(in the rows, 100 means zero)
Rotation paths and how fast each direction turns (deg/step)
Each turn is a multiple of 5 degrees from 10 to 175, or 0.
Each row of a path follows its step; steps can be skipped.

step 0: |  83 | 111 | 124 |  61 | 107 | 137 | 154 |  89 | 131 | 103 |  87 |  79 |  94 | 107 |  92 |  77 | 130 |  99 | 125 |  78 | 111 | 107 | 135 |  69 | 131 | 117 | 145 | 110 | 110 | 100 | 119 | 105 | 107 | 103 | 126 | 113 | 139 |  98 |  99 | 115 | 127 | 139 | 150 |  95 |  74 | 124 | 102 | 108 |
step 1: | 104 |  81 | 119 | 102 |  88 | 141 |  83 |  94 |  88 | 111 |  92 | 144 | 121 | 121 |  74 | 100 |  71 | 135 | 110 | 121 | 105 | 116 | 110 |  85 |  89 | 121 |  88 |  98 | 100 | 142 | 106 | 140 | 116 |  59 |  78 | 131 | 110 | 105 | 113 | 104 | 111 |  53 |  89 | 122 | 129 | 169 |  99 | 108 |
step 5: | 127 |  67 | 144 |  59 |  85 |  87 | 102 | 116 | 114 | 103 |  86 | 134 | 116 |  88 | 107 | 104 |  67 | 151 | 113 | 123 |  85 | 100 | 101 |  69 | 114 |  71 | 102 | 134 | 108 |  96 |  94 |  81 |  72 | 149 | 134 |  84 | 131 |  87 | 111 |  89 | 110 |  69 | 124 |  84 |  98 |  77 |  62 |  80 |
step 7: |  81 |  87 | 129 |  77 |  95 | 147 | 100 | 125 |  90 |  81 | 100 |  96 |  73 | 122 |  76 |  95 | 137 |  81 | 101 | 101 | 113 | 106 | 107 | 119 |  60 |  79 |  92 | 143 |  61 |  89 | 132 |  78 | 131 | 147 | 129 |  91 |  51 | 110 |  93 | 127 |  71 | 135 |  94 | 110 | 104 | 110 |  94 |  87 |
step 9: | 112 |  37 | 128 | 111 |  67 | 115 |  86 | 135 |  80 | 134 | 142 | 112 | 111 | 113 |  85 | 104 | 141 |  94 |  84 |  47 | 104 |  82 | 108 | 105 | 112 | 104 | 135 |  79 | 134 | 117 |  93 | 124 |  85 | 117 |  94 |  88 | 123 |  72 |  92 |  77 | 111 |  96 |  96 |  87 |  96 | 143 | 132 |  97 |
step 15: | 118 | 107 | 122 |  77 | 100 |  92 |  94 | 123 | 109 |  74 |  96 | 106 | 114 | 107 | 105 |  82 | 104 |  69 | 111 |  99 | 103 | 139 |  70 | 147 |  63 |  88 |  86 | 130 | 121 | 100 | 107 | 101 |  34 | 115 | 149 |  92 | 106 | 109 | 116 | 103 |  94 |  83 | 155 | 106 |  83 |  58 |  68 |  81 |
step 18: |  96 |  84 |  98 | 127 |  78 |  66 |  99 |  99 | 107 |  96 | 149 | 106 | 143 | 111 |  74 | 134 | 112 | 143 |  94 | 102 | 109 | 150 |  60 |  99 | 104 | 143 |  84 | 117 |  63 | 112 | 111 | 132 |  61 | 116 | 130 | 116 |  96 |  94 | 111 | 135 | 112 |  68 | 118 | 107 | 102 | 114 | 104 |  87 |
step 34: | 122 |  80 | 132 | 127 |  42 | 118 | 117 | 121 |  90 |  94 |  98 | 141 |  61 |  91 | 115 |  98 | 109 | 135 |  94 |  87 |  89 | 100 |  84 | 132 |  71 |  75 |  82 |  93 | 123 |  86 | 122 | 133 |  84 | 112 |  79 |  84 |  98 | 137 |  82 | 126 |  66 | 100 | 130 | 116 |  67 | 101 | 141 |  87 |
step 35: |  99 |  46 | 124 |  86 | 119 | 103 | 126 |  87 | 130 |  86 |  99 |  62 | 145 |  66 |  79 |  79 |  86 | 119 | 124 |  62 |  73 |  97 | 102 | 117 | 100 |  97 |  75 | 134 |  63 |  79 | 103 | 133 |  65 | 113 | 118 | 146 | 110 |  74 |  98 | 108 | 105 | 125 | 124 |  95 |  94 |  82 |  78 |  99 |
Directions:
| 101 | 110 | 105 | 106 | 108 |  98 | 104 | 108 | 111 | 101 |  95 |  99 |  90 |  91 |  91 |  92 | 107 |  90 | 113 | 102 | 106 |  99 |  96 | 109 |  96 | 108 |  98 | 103 |  87 |  96 | 102 |  98 |  86 | 101 | 105 | 109 |  91 | 100 |  91 |  89 |  97 | 107 |  98 | 110 | 101 |  97 | 100 | 112 |	90
| 106 |  96 |  97 |  90 | 102 |  92 |  88 |  85 |  99 | 100 | 110 |  99 | 104 |  92 |  99 |  90 | 104 | 101 | 100 |  88 |  95 | 105 |  93 | 110 |  99 |  93 | 111 | 100 | 103 | 111 |  93 | 103 |  94 | 105 | 108 | 101 | 110 |  88 |  98 |  97 | 100 | 105 |  94 |  93 | 103 |  88 | 109 | 112 |	110
|  94 | 110 | 107 |  95 | 116 | 100 | 110 | 100 |  91 |  90 | 101 | 102 | 110 | 103 | 101 | 100 | 100 | 114 | 110 | 101 | 102 | 100 |  95 |  95 | 100 | 102 | 102 | 104 |  95 |  92 |  90 | 106 |  88 |  84 | 112 |  92 |  99 |  92 | 109 | 107 | 108 | 104 |  97 |  95 |  96 |  96 |  94 |  96 |	145
| 103 | 101 |  96 | 100 | 105 | 108 |  99 | 107 |  91 | 106 |  97 |  98 | 115 | 107 | 106 |  94 | 116 | 110 | 109 |  96 | 110 | 100 | 101 | 105 |  91 | 105 |  92 |  90 |  95 | 101 | 109 |  87 |  99 | 115 |  93 |  97 | 109 | 104 | 104 |  97 | 112 |  94 |  96 |  98 | 104 |  91 | 100 | 101 |	10
|  97 |  98 | 100 | 107 | 107 | 102 |  92 | 110 |  85 |  93 |  91 |  83 |  94 |  91 |  99 | 110 | 104 | 104 |  92 |  99 | 110 | 106 | 109 | 104 | 104 |  91 | 116 |  92 | 103 | 101 | 102 | 103 |  86 | 100 |  96 | 106 | 102 | 103 | 100 |  99 |  88 |  98 |  99 |  98 | 103 |  98 |  91 |  96 |	20
| 106 |  88 |  96 | 103 | 101 |  89 | 103 |  92 | 106 | 100 |  92 |  98 | 101 | 104 |  87 | 101 |  95 | 100 | 103 | 108 | 109 | 107 | 108 | 115 | 104 |  98 |  97 | 108 |  95 |  87 | 108 |  98 | 106 | 104 |  97 |  91 | 102 |  81 | 103 | 113 |  98 |  96 |  91 | 101 | 104 |  97 |  92 |  99 |	130
| 104 |  94 |  94 | 100 |  99 | 106 | 103 |  88 |  93 |  94 |  99 | 107 |  86 | 104 |  99 |  96 | 114 | 100 |  95 |  98 | 104 | 118 | 106 |  91 | 107 | 112 |  93 |  95 | 102 | 100 | 107 | 102 |  98 |  93 | 103 | 104 | 100 |  94 |  94 |  86 | 105 | 100 |  89 |  91 |  87 | 107 |  95 | 100 |	35
|  90 |  96 |  93 | 105 |  94 | 106 |  97 | 104 |  91 | 109 |  84 | 104 | 111 | 107 |  97 |  93 |  98 |  81 | 101 |  90 |  99 |  98 |  96 |  99 |  95 | 100 | 100 | 115 | 103 | 105 |  96 | 106 |  92 |  90 |  91 |  98 | 102 |  94 | 102 |  93 | 100 | 105 |  89 |  97 | 110 | 105 | 100 |  93 |	135
